Every row has a hidden score. In each pair, how much higher is the second row's than the first's? 10 means about the same, 20 much higher and 0 much lower. The score is a weighted sum of the row's numbers plus the product of two more (or one squared), each taken from its middle value.
array([ 15.,  -3.,  16.,  31.,  41.,   2.,  43., -24.,  55., -20.,  -6.])
array([ 3.,  9.,  6., 32., 24., -9., 42.,  3., 33.,  3., 20.]) -> 11
array([ 23.,  -7.,  38.,   9.,  15., -16.,  20., -12.,  19.,   1., -12.])
array([-29.,  33., -46., -49., -33.,  27., -26.,  29., -30.,  41.,  43.]) -> 14
array([ 47., -44.,  43.,  32.,  12., -42.,  11., -32.,  25.,  11.,   2.])
array([ 35., -39.,  23.,   4.,   7., -35.,  14., -31.,  22.,  -7.,  -7.]) -> 12
array([  5., -17.,  16.,  19.,  11., -18.,  29.,  -5.,  33.,  -2.,  -4.])
array([ -8.,  10.,  -7.,  37.,  45.,   8.,  38.,  -5.,  42., -10.,  12.]) -> 6
array([ 33., -12.,  38.,  14.,  -6., -21.,  -7.,   3.,   1.,  12.,  -8.])
array([-16.,  19., -17., -36., -27.,  14., -21.,  22., -56., -54., -50.]) -> 8
array([-32.,  29., -39., -41., -36.,  29., -30.,  39., -28.,  44.,  35.])
array([ 25., -36.,  26.,   1.,  23., -26.,  21., -22.,  12., -10., -50.]) -> 10
array([  0.,  -6.,  -1.,  19.,  34.,   0.,  35., -14.,  33., -27.,  24.])
array([-16.,  10.,   7.,  62.,  44.,  12.,  52.,  -1.,  57., -15.,  17.]) -> 6
array([ 15., -19.,   7.,  25.,  39., -20.,  33., -14.,  35., -28.,  11.])
array([-41.,  24., -37., -47., -31.,  37., -31.,  36., -36.,  31.,  36.]) -> 12
array([ 20., -18.,  22.,   6.,   0., -18.,  11., -14.,   8.,  11., -50.])
array([-46.,  34., -44., -58., -35.,  31., -20.,  42., -21., -54., -50.]) -> 6
array([-32.,  16., -29., -33., -31.,  28., -41.,  42., -38.,  44.,  35.])
array([-46.,  45., -33., -46., -32.,  37., -16., -67., -56., -54., -50.]) -> 9
array([ 44., -27.,  20.,  48.,   9., -54.,  -2.,   3.,  17.,   5., -19.])
array([-55.,  45., -43., -31., -19.,  35., -23.,  27.,  -4.,  31.,  50.]) -> 11
array([-37.,  51., -48., -14., -37.,  45., -15.,  43.,  -1.,  33.,  49.])
array([-3., -7., 25., 17., 12., -8., 18., -6., 29.,  6.,  5.]) -> 7
array([ 43., -42.,  17.,   9.,  17., -35.,  29., -19.,  17., -12.,   7.])
array([ 36., -41.,  37.,  36., -10., -31.,  -6.,   9.,  20.,  13., -19.]) -> 4
array([-57.,  50., -62., -41., -24.,  53., -19., -67., -56., -54., -50.])
array([ 13., -14.,  13.,  43.,  50.,  -2.,  54., -10.,  52., -17.,   9.]) -> 7
array([-28.,  20., -37.,  57.,  79.,  20.,  81.,  32.,  66., -51.,  40.])
array([  7.,  -8.,  16.,  15.,   4.,  -6.,  14.,  -7.,  25.,  17., -50.]) -> 15
array([ 27., -12.,  28.,   3.,  24., -18.,  32., -67., -56., -54., -50.])
array([ 0.,  3., 22., 12., 19.,  6., 14., -8., 20., -5., -3.]) -> 5
array([  9.,  -1.,  17.,  -6.,  27., -13.,   7., -19.,  23., -21.,   2.])
array([ 11.,  -5.,   1.,  16.,  27.,  -7.,  34., -19.,  27., -33.,   7.]) -> 15
array([ 33., -24.,  18.,  26.,  22., -27.,  24., -13.,  31., -13.,   8.])
array([ 10.,  -8.,  23.,  35.,  15., -16.,  13.,  -1.,  14.,  19.,   1.]) -> 6
array([-50.,  45., -47., -49., -27.,  39., -32.,  35., -18.,  29.,  42.])
array([-63.,  61., -49., -16., -25.,  42., -26.,  64.,  -9.,  30.,  43.]) -> 7
array([19., -9.,  7.,  8., 15., -9., 12., -6., 21., 16., -9.])
array([ 32.,  -4.,  32.,  -1.,  18., -11.,   5., -11.,  26.,   5.,  -5.]) -> 7
array([ 30., -22.,  38.,  23.,  11., -26.,   9., -10.,  11.,  20.,  -6.])
array([ 20., -24.,  10.,   8.,  26., -36.,  49., -32.,  28.,  -9.,  11.]) -> 15
array([ 34., -13.,  39.,   6., -11., -15., -13., -18.,  10.,  26., -17.])
array([ 10., -27.,  21.,   8.,  30., -26.,  37., -16.,  36., -17.,   9.]) -> 14
array([ 15.,  -5.,  41.,   9.,  -3., -18.,   3., -22.,  19.,   3.,   2.])
array([ 14., -29.,   6.,  -3.,  38., -17.,  32., -32.,  30., -13.,  19.]) -> 13
array([  2.,  -7.,   5.,  34.,  26.,   6.,  27.,   5.,  27., -54., -50.])
array([-32.,  30., -39., -33., -44.,  47., -38.,  52., -19.,  35.,  37.]) -> 13
array([-9., 10., -2., 32., 33.,  9., 34., -5., 28.,  1.,  8.])
array([-23.,   7., -26., -32., -24.,  16.,  -5.,  34., -23.,  12.,  31.]) -> 16
array([-40.,  23., -16., -35., -48.,  24., -43.,  49., -42.,  47.,  24.])
array([-44.,  26., -33., -49., -60.,  46., -38., -67., -56., -54., -50.]) -> 10
array([ 20., -18.,  39.,   5.,  23.,  -4.,  22., -15.,  22., -13., -11.])
array([ 60., -58.,  47.,  37.,   5., -50.,   7., -10., -56., -54., -50.]) -> 13
array([-19.,   9., -29., -42., -28.,  11., -42.,  37., -34.,  36.,  30.])
array([-25.,  15., -37., -53., -48.,  32., -51.,  25., -32.,  39.,  46.]) -> 12
array([17., -9., 24., -5.,  9., -4.,  7.,  3., 11., -5.,  8.])
array([  7., -13.,  32.,   4., -11.,  -3., -12., -16.,   6.,  15.,  -4.]) -> 8
array([ 16., -21.,  38.,  11.,   7., -18.,   6.,  -8.,  19.,  23., -18.])
array([ 30., -26.,  47.,  10.,  31., -21.,  32., -67., -56., -54., -50.]) -> 13
array([-39.,  29., -42., -52., -44.,  31., -35.,  33., -34.,  36.,  38.])
array([-38.,  32., -22.,  74.,  55.,  54.,  57.,  62.,  64., -53.,  44.]) -> 4
array([ 27.,  -7.,  19.,  27.,   4., -16.,   8.,  -1.,  17.,  25., -50.])
array([ 15., -12.,  41.,  12.,   4.,  -8.,  19.,   2.,  18., -54., -50.]) -> 9
array([ 17., -11.,   6.,  25.,  39.,   2.,  25.,  -9.,  22., -35.,  18.])
array([ 18., -17.,  14.,  11.,  30., -11.,  27., -67., -56., -54., -50.]) -> 13
array([ 29., -23.,  10.,   9.,  18., -31.,  16., -13.,  19.,  -3.,  12.])
array([ 25., -17.,  23.,  14.,  15., -14.,  17., -20.,  23.,   8.,  -8.]) -> 9
array([ 26., -18.,  14.,   9.,  31., -23.,  35., -19.,  35., -13., -12.])
array([-29.,  16., -45., -35., -33.,  26., -31.,  17.,  -6.,  23.,  46.]) -> 12
array([-45.,  41., -41., -38., -32.,  54., -13.,  34., -11.,  30., -50.])
array([-25.,  20., -42., -44., -17.,  23., -32.,  15., -21.,   9.,  44.]) -> 6
array([-28.,  25., -25., -51., -36.,  15., -42.,  39., -27.,  31.,  28.])
array([ 31., -12.,  31.,  19.,   4., -10.,   9.,   1.,  12.,   0.,  -5.]) -> 11
array([ 11.,  -2.,  -7.,   1.,  23., -16.,  10., -18., -56., -54., -50.])
array([-16.,  10., -24., -41., -33.,  10., -31.,  29., -23.,  31.,  32.]) -> 12
array([10., -2., 23., 44., 20., -3.,  7., 25., 14., -1.,  8.])
array([ -4.,   4.,   5.,  22.,   9.,   2.,  14.,  -2.,  25., -54., -50.]) -> 11
array([-46.,  40., -38., -41., -25.,  42., -75., -67., -56., -54., -50.])
array([ 45., -43.,  38.,  22.,  29., -45.,  18., -25.,  22.,   9., -50.]) -> 17
array([-59.,  41., -70., -28.,  -6.,  43.,  -1.,  54.,  -7., -54., -50.])
array([14.,  5., 19., 31., 22., -6., 36., -1., 32.,  4.,  2.]) -> 10
array([-37.,  27., -40., -43., -49.,  35., -28.,  52., -21.,  20.,  57.])
array([-38.,  53., -41., -47., -32.,  33., -30.,  32., -24.,  46.,  45.]) -> 5
array([  2.,  -8.,  -2.,  38.,  19.,  -8.,  42.,  -5.,  50., -13.,  18.])
array([-11.,   1., -27.,  26.,  63.,   7.,  66.,   9.,  56., -45.,  30.]) -> 8
array([  10.,  -13.,   24.,    9., -100.,  -16.,  -96.,   75.,  -78.,   86.,    2.])
array([ 26., -18.,  24.,   7., -17., -14.,   3., -17.,   1.,  42., -13.]) -> 19
array([-43.,  10., -41., -38., -40.,  16., -19.,  22., -56., -54., -50.])
array([  7.,   0.,  15.,  30.,  13.,   2.,   7.,  14.,  18., -54., -50.]) -> 5
array([ 44., -30.,  31.,   9.,  -8., -10.,   5., -16.,  -2.,  11., -23.])
array([ 2., 21., 31., 23., 20.,  3., 21., -4., 25., -6.,  6.]) -> 4
array([ 10.,  -1.,  21.,   1.,  16.,  -5.,   6., -14.,  20.,  15.,   3.])
array([-43.,  26., -38., -39., -37.,  37., -35.,  28., -27.,  48.,  29.]) -> 15
array([ 46., -19.,  56.,  37.,  -6., -35.,  -6.,   1.,   7.,  20., -21.])
array([18.,  3., 26., 42., 11.,  0.,  1., 30., 10.,  9., -7.]) -> 8
array([ 10., -14.,   8.,   1.,  20., -10., -75., -67., -56., -54., -50.])
array([ 26., -19.,  15.,  32.,  35., -31.,  21.,   7.,  31.,  -9.,   1.]) -> 17
array([ 30., -38.,  27.,  27., -14., -34., -75., -67., -56., -54., -50.])
array([-41.,  36., -73., -15., -12.,  37., -10.,  47.,   2.,   9.,  48.]) -> 16
array([ 11., -12.,  20.,   5.,  30.,   5.,  24.,  -9.,  32., -19.,  -3.])
array([ 26., -43.,  29.,  32.,  10., -44.,  19., -10.,   9.,  -5.,  -4.]) -> 13
array([ 16.,  -2.,  14.,   2.,  11., -16.,  16.,  -3.,  18.,   3.,  -1.])
array([-15.,  29., -11.,  72.,  51.,  24.,  53.,  31.,  46., -54., -50.]) -> 5
array([  7., -11.,  17.,  54.,   1.,  -8.,  24.,  15.,  26.,  11.,  11.])
array([  8.,  -6., -18.,  13.,  29.,  -2.,  37., -26.,  31.,  -4., -50.]) -> 14
array([-73.,  64., -65., -25.,  -9.,  65., -13.,  54., -11.,  16.,  61.])
array([ 26., -28.,  18.,  17.,  59., -35.,  47., -35.,  48., -16.,  -3.]) -> 9
array([-37.,  25., -38., -53., -42.,  26., -49.,  51., -42.,  54.,  36.])
array([-48.,  38., -41., -43., -24.,  25., -14., -67., -56., -54., -50.]) -> 10
array([ -8.,  13.,  20.,  13.,  20.,  19.,  35.,  -4.,  29.,  -8., -50.])
array([ 13.,   5.,  30.,   6.,   6., -21.,  19., -31.,  20.,  15.,   7.]) -> 10
array([ 23., -10.,  22.,   4.,   3., -12.,  13., -21.,  33.,  11.,   2.])
array([ 51., -36.,  32.,   8.,  18., -25.,  -3.,  -1.,   3.,  -6.,  -7.]) -> 10
array([10.,  2., 22.,  7., -4., -6., -3., -8., 15., -3., -4.])
array([ 13.,  -1.,  13.,  33.,   7.,  -2.,   6.,  44., -56., -54., -50.]) -> 7
array([-49.,  47., -45., -49., -30.,  46., -38.,  43., -20.,  37.,  31.])
array([-40.,  37., -57., -30., -36.,  44., -33.,  46., -32.,  43.,  38.]) -> 13
array([-40.,  17., -51., -53., -28.,  30., -26.,  20., -22.,  27.,  43.])
array([-32.,  35., -49., -64., -49.,  30., -36.,  30., -24., -54., -50.]) -> 3
array([-41.,  53., -44., -37., -55.,  43., -38.,  37., -19.,  42.,  47.])
array([ 12., -12.,  23.,  10.,   9.,  -6.,   1., -25.,  16.,   8.,   1.]) -> 8
array([ 20.,   4.,  15.,  46.,  43.,   5.,  37., -15.,  53., -24.,  21.])
array([ 25., -15.,  33.,   6.,  23., -21.,  17., -27.,  33.,  24.,   0.]) -> 11
array([ 23., -24.,  11.,  18.,  28., -29.,  19., -17.,  20., -11.,  -4.])
array([-14.,  22., -21., -14., -52.,  11., -50.,  48., -32.,  48.,  28.]) -> 9
array([ 14., -14.,  15.,  19.,  11., -35.,  21., -18.,  13.,   3.,  17.])
array([-37.,  17., -31., -44., -52.,  17., -27.,  48., -25.,  35.,  37.]) -> 12
array([-53.,  26., -64., -45., -27.,  44., -15.,  34., -12.,  33.,  50.])
array([ -9.,  13., -25., -41., -52.,   2., -35.,  47., -43.,  38., -50.]) -> 6
array([-15.,  12., -26., -28., -35.,  10., -27.,  46., -31.,  43.,  29.])
array([ -7.,  24.,  -7.,  61.,  67.,  18.,  57.,  13.,  68., -50.,  32.]) -> 2
array([ 22., -18.,   4.,  15.,  23., -32.,  27., -23.,  21., -11.,  17.])
array([ 10., -12.,  20.,   9.,  40.,  -9.,  15., -15.,  21., -18.,  11.]) -> 5
array([ -3.,  -2.,  -4., -15., -65.,  -7., -59.,  58., -47.,  75.,  14.])
array([-29.,  36., -28., -56., -54.,  38., -71.,  24., -33., -54., -50.]) -> 2
array([  7., -14.,   6.,  11.,  26.,  -7.,  25., -16.,  18.,  18.,   5.])
array([  4., -17.,  21.,   9.,   3., -23.,  24., -22.,   8.,  13.,  -7.]) -> 11
array([ 21.,  -3.,  28.,  16.,  11., -17.,  14., -12.,  26., -54., -50.])
array([ -9.,   7., -15., -17., -76.,  -4., -51.,  45., -50.,  67., -50.]) -> 13
array([ 20., -26.,  32.,  50.,   3., -21.,  17.,  -3.,  21.,  10.,  -3.])
array([-25.,  24., -42., -55., -28.,  27., -30.,  28., -20.,  26.,  39.]) -> 12
array([ 20.,   0.,  44.,  20.,  -3.,  -4.,  -2., -67., -56., -54., -50.])
array([-35.,  20., -30., -17., -45.,   9., -49.,  48., -37.,  49.,  29.]) -> 12
array([ 32., -21.,  28.,   7.,  23., -36.,  36., -42.,  31., -10.,   4.])
array([ 6., 10.,  4., 36., 29.,  4., 29., 24., 16.,  5., 15.]) -> 6
array([ 29., -14., -13.,  14.,  38., -15.,  36., -10.,  28., -14.,  22.])
array([ 12., -12.,  14.,  19.,  14.,  -4.,   3., -15.,  24.,   8.,   3.]) -> 7
array([ 34., -21.,  19.,  -2.,  12., -21.,  11.,  -7.,   5.,  -6.,   4.])
array([ 29., -29.,  39.,  69.,  18., -24.,  21.,  29.,  27.,  -9., -10.]) -> 6
array([ 26., -40.,  23.,   9.,  11., -23.,   4., -12., -56., -54., -50.])
array([ 20., -15.,  20.,  37.,  26., -36.,  32., -19.,  37., -15.,   2.]) -> 8
array([-47.,  49., -40., -49., -44.,  37., -45.,  44., -29.,  21.,  46.])
array([ 33., -17.,  20.,   8.,   5.,  -9.,  24., -28.,  14.,  10.,  -6.]) -> 14
array([ 20.,   3.,  14.,  31.,  15., -13.,  25., -20.,  24.,   5.,   2.])
array([ 25., -17.,  31.,  39.,  30., -20.,  30.,   6.,  23.,  -6.,  -5.]) -> 10
array([ 18., -12.,  36.,  20.,  26., -30.,  19., -17.,  23., -13.,   3.])
array([-25.,  -7., -19., -23., -51.,  15., -56.,  51., -43.,  62.,  21.]) -> 14
array([ 33.,  -3.,  33.,  10.,  18., -17.,  26., -29.,  10.,   7.,  -3.])
array([ 22., -20.,  31.,   7.,   4.,  10.,  14., -13.,  15.,  14.,  -1.]) -> 11
array([-11.,  16.,  16.,  20.,  27.,   8.,  32.,  -5.,  33.,  -4.,   9.])
array([  2.,  -4., -13.,  10.,  50.,  -5.,  51.,  -6.,  38., -18.,  30.]) -> 13
array([-23.,  47., -58., -28.,  -8.,  50.,  -5.,  42., -12.,  11.,  54.])
array([ 16.,  -4.,  23.,  22.,  45.,   0.,  44., -17.,  44., -17.,   5.]) -> 6
array([ 39., -32.,  45.,  17.,  -6., -22., -10.,   9.,   6.,  21., -24.])
array([-46.,  29., -35., -60., -40.,  26., -27.,  16., -19.,  40.,  45.]) -> 15
array([-67.,  58., -79., -13.,  21.,  54.,  24.,  67.,   3.,  -9.,  69.])
array([ 39., -19.,  13.,  13.,  32., -24.,  26.,  -7.,  22., -32.,   7.]) -> 12
array([ 29., -18.,  19.,  13.,  14., -19.,  17., -20.,  28.,   5.,  -4.])
array([ 21.,   8.,  18.,   8.,  29., -17.,  12.,  -5.,  21.,  17.,   2.]) -> 5
array([-35.,  34., -39., -63., -37.,  19., -28.,  14., -27.,  38.,  30.])
array([ 49., -52.,  41.,  24.,  17., -41.,  18., -28.,  23.,  -2.,  -9.]) -> 10
array([ 14.,  -8.,  -7.,  23.,  35., -16.,  30.,  -3.,  29.,  -8.,  20.])
array([ 77., -66.,  55.,  83., -19., -66., -26.,  47.,  -8.,  35., -33.]) -> 9
array([-29.,  12., -25., -49.,  -8.,  12., -28.,  18.,  -9.,  24.,  37.])
array([-22.,  29., -10.,  43.,  28.,   9.,  46.,  16.,  46., -13.,  20.]) -> 7
array([ 22., -18.,   3.,  23.,  47., -11.,  16.,  10.,  23., -28.,   3.])
array([-20.,  25., -35., -47., -28.,  19., -26.,   5., -21.,  17., -50.]) -> 14
array([ 22., -17.,  49.,  37.,   8., -17.,   6., -67., -56., -54., -50.])
array([ 13.,  -8.,   1.,  17.,  42., -26.,  30.,  -9.,  34.,  -2.,   2.]) -> 9
array([-48.,  24., -26., -43., -39.,  34., -51.,  40., -33.,  37.,  37.])
array([  9., -15.,  15.,   4.,  20., -13.,   0., -28.,  27.,   7.,  10.]) -> 9
array([ 19., -13.,  30.,  18.,   5.,  -4.,  14., -31.,  20.,  -6.,  -5.])
array([ 40., -23.,  29.,  29.,  39., -45.,  40., -41.,  38.,  -5.,  -8.]) -> 8
array([ 20., -27.,  26.,  13.,   6., -16.,   7.,  -9.,  24.,   9.,  -5.])
array([ 19.,  -8.,  33.,  18.,  20., -14.,  18., -31.,  16.,  -9., -18.]) -> 8
array([-43.,  25., -43., -54., -37.,  43., -33.,   9., -22.,  35.,  40.])
array([ 10., -12.,  14.,  35.,  -2., -13.,  17.,  15., -56., -54., -50.]) -> 6
array([ -1.,  -7.,  12.,  23.,   0., -14.,   0., -17.,  24.,  17.,   7.])
array([ 29., -10.,   3.,   6.,  21., -13.,  26., -14.,  15., -14.,   2.]) -> 14
array([ 16., -33.,  24.,  -2.,  28., -34.,   6., -67., -56., -54., -50.])
array([ 24., -27.,  25.,   9.,  12., -40.,   0., -25.,  10.,  20.,  -6.]) -> 8
array([  9.,  10.,  18.,  36.,   6., -15.,  11.,  29.,  15.,   7.,   7.])
array([ 28., -35.,  21.,  22.,  18., -42.,  27., -20.,  28.,  -7.,   5.]) -> 15
array([  5.,  -6.,  23.,  -3.,   2.,   5.,   6., -10.,   4.,   4.,   4.])
array([ 12., -10.,  24.,  14.,  16., -11.,   5.,  -9.,  28.,   7.,   9.]) -> 7
array([  4.,   0.,  30.,   5., -10.,  -7.,  -1.,  -4.,   4.,  21.,   5.])
array([-37.,  32., -49., -38., -41.,  63., -75., -67., -56., -54., -50.]) -> 6
array([  0.,  10.,   9.,  23.,  17.,  12.,  15.,   1.,  24., -14.,  13.])
array([-12.,   7.,  10.,  43.,  40.,  14.,  39.,  11.,  43., -18.,  21.]) -> 9
array([ 47., -24.,  56.,  34.,  -1., -36.,   4.,   2.,  19.,  27., -27.])
array([-48.,  43., -49., -43., -45.,  43., -27.,  32., -14.,  30.,  48.]) -> 15
array([  6.,  -3., -24., -23., -41.,   0., -33.,  34., -21.,  35.,  19.])
array([ 17.,  -8.,   9.,   8.,  24.,  -7.,   9., -17.,  12.,  10.,  -1.]) -> 6
array([ 15., -28.,   4.,  29.,  36., -31.,  21., -31.,  35., -16.,   2.])
array([-87.,  68., -72.,  -9., -14.,  69., -10.,  54.,  14.,   4.,  68.]) -> 9
array([ 19., -17.,  17., -12.,  -1.,  -8.,   1., -11.,  24.,  16.,  -1.])
array([ 26.,  -6.,  43.,   5.,  15.,  -5.,  17.,  -5.,  17., -10.,  -2.]) -> 8
array([-33.,  26., -45., -29., -47.,  32., -40.,  29., -28.,  46.,  26.])
array([-46.,  41., -36., -42., -45.,  22., -34., -67., -56., -54., -50.]) -> 7
array([-39.,  40., -30., -59., -49.,  37., -49.,  20., -32.,  41.,  36.])
array([ 30., -24.,  11.,  28.,  30.,  -2.,  37., -12.,  13., -31.,  -2.]) -> 14
